0: tensor([105, 82, 120, 136, 134, 129, 115, 118])
1: tensor([148, 138, 103, 98, 156, 110, 102, 124])
2: tensor([150, 136, 146, 158, 131, 121, 103, 94])
3: tensor([117, 159, 147, 138, 111, 153, 172, 136])
4: tensor([142, 143, 90, 118, 146, 106, 144, 94])
5: tensor([136, 115, 108, 124, 155, 132, 134, 117])
6: tensor([110, 89, 99, 131, 165, 138, 90, 121])
7: tensor([104, 138, 83, 123, 167, 151, 90, 138])
8: tensor([146, 131, 98, 136, 136, 115, 141, 121])
9: tensor([91, 127, 102, 140, 142, 139, 134, 141])
10: tensor([117, 120, 142, 146, 102, 121, 165, 145])
11: tensor([136, 130, 163, 141, 124, 121, 85, 149])
12: tensor([123, 97, 113, 126, 142, 119, 156, 111])
13: tensor([130, 142, 96, 145, 121, 93, 147, 122])
14: tensor([123, 112, 143, 144, 90, 126, 152, 139])
15: tensor([136, 149, 102, 122, 133, 114, 147, 96])
16: tensor([158, 128, 145, 131, 89, 207, 144, 143])
17: tensor([104, 116, 86, 157, 152, 140, 110, 148])
18: tensor([161, 153, 116, 79, 143, 118, 107, 130])
19: tensor([135, 135, 170, 120, 121, 114, 108, 81])
20: tensor([134, 119, 145, 88, 142, 103, 131, 133])
21: tensor([124, 66, 196, 115, 113, 104, 134, 167])
22: tensor([110, 157, 63, 148, 147, 134, 142, 93])
23: tensor([114, 157, 86, 155, 147, 136, 130, 80])
24: tensor([131, 141, 88, 136, 125, 86, 143, 117])
25: tensor([140, 72, 211, 107, 111, 95, 113, 164])
26: tensor([125, 113, 157, 137, 136, 107, 134, 140])
27: tensor([133, 90, 153, 134, 126, 145, 118, 144])
28: tensor([133, 153, 110, 108, 157, 113, 107, 108])

tensor([135, 127, 168, 157, 123, 122, 141, 138]) 26 10
tensor([115, 157, 152, 127, 106, 156, 171, 131]) 3 10
tensor([134, 114, 142, 91, 140, 104, 131, 127]) 20 26
tensor([167, 127, 134, 129, 83, 204, 136, 144]) 16 3
tensor([123, 134, 133, 123, 142, 141, 98, 133]) 11 28
tensor([137, 118, 117, 123, 146, 129, 136, 127]) 5 8
tensor([112, 164, 139, 135, 105, 147, 165, 139]) 3 10
tensor([111, 85, 103, 135, 150, 130, 84, 119]) 6 0
tensor([134, 111, 157, 139, 125, 134, 86, 143]) 11 27
tensor([127, 170, 143, 139, 96, 166, 144, 126]) 3 16
tensor([147, 126, 80, 140, 137, 118, 137, 117]) 8 4
